In the data rows, 500 means zero.
Here is a table of points, one per row:
{205, 626, 451, 370, 616, 370, 499, 621, 456, 433, 596, 622, 583, 604, 565, 304, 403, 677, 603, 679, 455, 454, 546, 431}
{486, 507, 491, 565, 453, 500, 469, 512, 684, 441, 428, 386, 538, 470, 640, 417, 440, 545, 617, 443, 369, 392, 464, 672}
{439, 500, 575, 491, 516, 520, 618, 626, 553, 357, 454, 590, 412, 514, 534, 504, 404, 444, 448, 448, 474, 562, 369, 594}
{474, 503, 388, 572, 512, 419, 468, 464, 476, 475, 649, 610, 647, 372, 426, 717, 435, 426, 642, 487, 541, 469, 568, 594}
{558, 583, 397, 553, 563, 608, 519, 500, 437, 387, 471, 445, 366, 461, 342, 448, 622, 627, 632, 449, 383, 497, 585, 532}
{601, 483, 567, 496, 601, 435, 550, 556, 505, 564, 347, 445, 540, 399, 644, 474, 571, 571, 409, 545, 512, 348, 458, 387}
{364, 638, 532, 556, 462, 369, 378, 559, 508, 631, 455, 549, 581, 493, 519, 428, 499, 393, 396, 585, 492, 454, 561, 421}
{434, 457, 609, 555, 587, 576, 506, 417, 513, 639, 508, 485, 453, 356, 386, 585, 582, 604, 431, 490, 489, 399, 479, 485}
{391, 580, 635, 508, 505, 445, 476, 484, 555, 653, 348, 475, 570, 447, 667, 556, 676, 623, 524, 431, 554, 430, 488, 519}
{373, 398, 460, 458, 505, 625, 433, 486, 578, 634, 490, 648, 525, 547, 411, 467, 646, 512, 677, 573, 611, 598, 421, 458}
{512, 500, 462, 480, 615, 511, 544, 585, 486, 486, 379, 596, 498, 507, 386, 590, 582, 575, 337, 466, 579, 705, 456, 439}
{461, 431, 526, 621, 426, 591, 486, 572, 425, 613, 471, 537, 680, 400, 474, 381, 581, 459, 638, 617, 501, 529, 533, 718}
{568, 410, 448, 663, 629, 258, 461, 548, 526, 506, 652, 511, 353, 555, 398, 475, 514, 550, 553, 529, 371, 460, 569, 596}
{495, 565, 499, 484, 569, 428, 559, 529, 496, 561, 522, 376, 371, 474, 467, 429, 430, 385, 638, 549, 579, 531, 449, 432}
{592, 490, 590, 388, 488, 493, 249, 487, 437, 556, 475, 525, 499, 579, 502, 525, 563, 403, 443, 433, 370, 532, 499, 702}
{519, 613, 462, 411, 387, 573, 511, 491, 577, 541, 532, 651, 515, 695, 543, 515, 423, 321, 529, 652, 568, 311, 455, 599}
{589, 490, 385, 428, 549, 744, 378, 307, 485, 528, 444, 534, 690, 459, 427, 519, 537, 480, 416, 494, 281, 535, 345, 343}
{524, 526, 407, 390, 594, 477, 344, 632, 363, 473, 560, 472, 512, 653, 449, 439, 581, 477, 350, 491, 519, 397, 431, 516}
{674, 600, 478, 376, 488, 465, 453, 484, 548, 595, 424, 520, 479, 572, 398, 468, 379, 495, 440, 629, 458, 605, 612, 524}
{543, 643, 674, 514, 464, 537, 517, 476, 580, 573, 488, 545, 462, 546, 516, 472, 488, 551, 642, 526, 527, 585, 436, 468}
{430, 453, 623, 360, 535, 487, 392, 320, 565, 444, 344, 712, 508, 407, 425, 472, 426, 510, 371, 528, 498, 625, 466, 436}
{516, 652, 406, 606, 468, 316, 226, 509, 606, 503, 636, 476, 391, 406, 554, 526, 592, 554, 680, 544, 682, 582, 277, 509}
{507, 519, 421, 652, 444, 592, 517, 547, 600, 350, 379, 496, 433, 454, 521, 564, 437, 529, 368, 449, 512, 423, 602, 245}
{525, 632, 448, 422, 433, 584, 560, 563, 368, 453, 575, 521, 438, 403, 502, 642, 672, 468, 536, 440, 477, 380, 586, 488}
{391, 557, 331, 801, 552, 517, 547, 441, 502, 652, 462, 553, 404, 645, 634, 319, 514, 320, 404, 381, 442, 557, 515, 483}
{425, 451, 576, 549, 650, 536, 559, 462, 615, 419, 414, 425, 507, 492, 542, 615, 710, 409, 533, 657, 528, 491, 591, 590}
{448, 396, 595, 600, 638, 323, 427, 500, 535, 449, 540, 617, 494, 477, 392, 446, 430, 629, 514, 468, 363, 501, 444, 495}
{360, 395, 482, 501, 515, 536, 628, 377, 431, 589, 614, 498, 509, 511, 447, 382, 590, 432, 482, 441, 589, 535, 535, 412}
{554, 518, 492, 668, 398, 678, 427, 424, 385, 492, 486, 549, 488, 460, 467, 451, 499, 579, 503, 392, 589, 603, 459, 474}
{594, 554, 415, 468, 518, 554, 630, 493, 422, 532, 197, 295, 556, 481, 285, 557, 585, 507, 462, 395, 513, 562, 756, 469}
{519, 568, 440, 469, 473, 506, 515, 598, 357, 462, 360, 607, 430, 672, 426, 464, 520, 493, 426, 521, 625, 508, 391, 626}
{609, 530, 613, 433, 538, 694, 493, 591, 611, 574, 588, 402, 349, 306, 536, 449, 412, 482, 537, 472, 546, 524, 552, 472}
{503, 506, 527, 592, 516, 603, 536, 499, 455, 559, 602, 351, 424, 582, 299, 625, 408, 422, 590, 584, 537, 584, 432, 457}
{534, 568, 521, 566, 459, 451, 462, 406, 612, 479, 496, 630, 468, 573, 405, 535, 396, 638, 456, 383, 588, 242, 508, 584}
{426, 459, 460, 415, 379, 477, 616, 547, 382, 335, 403, 442, 413, 374, 447, 420, 496, 594, 475, 410, 550, 598, 602, 673}
{661, 346, 438, 445, 410, 508, 486, 420, 412, 492, 592, 480, 404, 669, 454, 644, 620, 645, 415, 540, 618, 484, 597, 525}
{648, 536, 560, 586, 501, 487, 480, 472, 425, 614, 545, 452, 510, 683, 560, 506, 501, 651, 437, 440, 583, 629, 418, 619}
{522, 337, 272, 393, 387, 450, 705, 432, 535, 653, 602, 635, 426, 520, 513, 527, 556, 551, 475, 454, 345, 601, 670, 563}
{577, 507, 521, 360, 462, 439, 386, 279, 428, 500, 512, 561, 316, 550, 455, 426, 425, 409, 507, 450, 535, 466, 522, 491}
{496, 403, 559, 501, 465, 625, 559, 290, 487, 324, 400, 382, 508, 494, 529, 526, 612, 455, 463, 632, 467, 476, 534, 369}
{460, 529, 449, 578, 660, 543, 536, 502, 457, 538, 578, 663, 439, 438, 664, 533, 434, 631, 359, 367, 488, 547, 536, 551}
{488, 566, 757, 623, 417, 569, 517, 468, 483, 452, 665, 470, 377, 624, 448, 493, 525, 543, 425, 551, 396, 598, 499, 551}
{515, 607, 440, 503, 586, 547, 487, 469, 382, 571, 457, 441, 523, 363, 482, 431, 444, 457, 608, 534, 438, 510, 358, 699}
{520, 316, 405, 475, 269, 498, 646, 530, 409, 592, 456, 441, 441, 397, 552, 527, 386, 512, 433, 573, 552, 585, 423, 494}
{455, 514, 422, 520, 567, 438, 580, 429, 676, 377, 451, 375, 643, 464, 541, 620, 522, 558, 518, 568, 542, 579, 422, 607}
{482, 429, 431, 420, 667, 423, 441, 456, 593, 545, 452, 391, 520, 503, 671, 549, 499, 483, 592, 466, 577, 574, 511, 424}
{579, 553, 452, 580, 308, 502, 467, 305, 305, 622, 374, 573, 517, 438, 351, 577, 494, 479, 475, 629, 378, 476, 571, 318}
{463, 466, 502, 455, 565, 535, 658, 352, 365, 408, 575, 549, 469, 531, 537, 481, 388, 540, 601, 502, 646, 521, 355, 445}
{703, 525, 665, 431, 460, 337, 626, 414, 533, 366, 504, 391, 585, 554, 538, 460, 610, 467, 533, 416, 327, 550, 597, 388}
{376, 409, 529, 465, 296, 519, 486, 626, 603, 449, 434, 374, 316, 449, 518, 511, 547, 588, 453, 641, 324, 566, 356, 502}
{299, 428, 589, 515, 444, 461, 578, 523, 412, 520, 491, 546, 526, 485, 470, 581, 328, 435, 570, 468, 522, 439, 455, 464}
{638, 506, 427, 461, 481, 463, 529, 511, 620, 389, 533, 332, 664, 599, 498, 428, 512, 393, 352, 521, 557, 608, 629, 382}
{662, 449, 586, 553, 491, 404, 647, 685, 568, 368, 419, 694, 426, 405, 520, 504, 500, 458, 537, 547, 478, 398, 382, 518}
{489, 442, 570, 473, 443, 479, 415, 495, 520, 557, 435, 330, 567, 459, 595, 373, 568, 692, 565, 429, 598, 320, 547, 401}
{387, 325, 574, 425, 546, 525, 287, 606, 636, 523, 594, 460, 344, 635, 446, 451, 438, 441, 433, 397, 604, 413, 573, 511}
{520, 502, 370, 400, 465, 516, 698, 610, 556, 482, 452, 543, 376, 488, 482, 397, 717, 314, 571, 416, 472, 390, 494, 432}
{523, 542, 525, 394, 588, 709, 554, 304, 455, 362, 499, 443, 610, 418, 739, 496, 448, 497, 485, 566, 504, 492, 718, 461}
{607, 427, 433, 415, 655, 492, 420, 536, 513, 492, 463, 430, 569, 522, 271, 360, 393, 459, 458, 517, 515, 491, 515, 558}
{368, 473, 520, 427, 477, 417, 509, 383, 345, 432, 524, 395, 579, 457, 520, 516, 434, 293, 524, 281, 576, 373, 408, 541}
{493, 532, 601, 547, 586, 565, 589, 461, 486, 556, 419, 378, 394, 476, 606, 536, 337, 470, 474, 625, 356, 414, 687, 493}
{597, 459, 506, 543, 529, 552, 590, 469, 489, 568, 514, 516, 573, 330, 361, 429, 427, 461, 441, 542, 674, 528, 495, 383}
{608, 415, 603, 475, 557, 317, 437, 531, 326, 547, 512, 455, 573, 660, 506, 563, 478, 430, 392, 630, 499, 425, 468, 491}
{485, 504, 397, 673, 542, 435, 544, 665, 443, 438, 611, 524, 454, 413, 679, 462, 598, 480, 418, 645, 502, 550, 454, 513}
{262, 613, 485, 478, 550, 450, 351, 531, 612, 512, 641, 494, 627, 422, 405, 725, 447, 352, 355, 506, 413, 372, 374, 555}
{502, 406, 477, 358, 449, 513, 450, 582, 490, 499, 583, 411, 436, 450, 675, 490, 556, 597, 534, 536, 310, 480, 380, 458}
These points spread out most along one direction. Take the direction at right angles to it along which they spread out most. Go by this last direction. How many in every 100 of the points above lie lower along it than each point below? Answers are rounded to whole numbers. More than half of the points above lie lower than the first one.
{375, 631, 627, 512, 451, 509, 495, 607, 414, 498, 705, 544, 568, 500, 486, 477, 500, 587, 493, 518, 584, 533, 588, 483} 51
{307, 510, 434, 520, 410, 495, 448, 407, 766, 383, 351, 362, 557, 585, 529, 556, 493, 524, 618, 433, 477, 473, 671, 501} 91
{475, 634, 575, 612, 343, 442, 439, 412, 516, 370, 623, 530, 553, 322, 538, 425, 616, 490, 398, 460, 581, 658, 450, 454} 68
{425, 534, 351, 540, 470, 465, 550, 604, 562, 498, 688, 440, 621, 547, 501, 458, 361, 677, 528, 483, 451, 346, 408, 546} 69
{502, 418, 423, 613, 598, 404, 267, 731, 461, 403, 403, 518, 423, 473, 779, 677, 354, 493, 713, 438, 509, 555, 661, 466} 94
{534, 537, 403, 414, 499, 442, 609, 523, 594, 567, 619, 628, 555, 415, 514, 509, 520, 502, 516, 481, 504, 518, 489, 451} 58
{503, 541, 527, 509, 527, 542, 681, 546, 505, 534, 412, 341, 616, 585, 600, 667, 423, 610, 590, 372, 441, 512, 414, 445} 85
{552, 359, 568, 573, 503, 515, 445, 599, 473, 434, 585, 699, 566, 623, 508, 453, 621, 468, 553, 474, 497, 492, 476, 603} 31
{697, 398, 567, 543, 438, 649, 608, 547, 537, 509, 503, 465, 691, 469, 530, 499, 544, 392, 519, 361, 522, 635, 571, 409} 58
{687, 505, 459, 323, 459, 679, 394, 416, 526, 505, 500, 529, 441, 562, 408, 437, 409, 395, 294, 609, 555, 446, 547, 645} 0
{327, 637, 555, 407, 482, 482, 491, 685, 472, 609, 541, 613, 571, 539, 440, 557, 437, 487, 600, 370, 362, 556, 393, 427} 42
{588, 429, 559, 481, 449, 357, 464, 477, 477, 501, 492, 607, 540, 642, 503, 484, 439, 454, 573, 532, 551, 409, 446, 519} 20
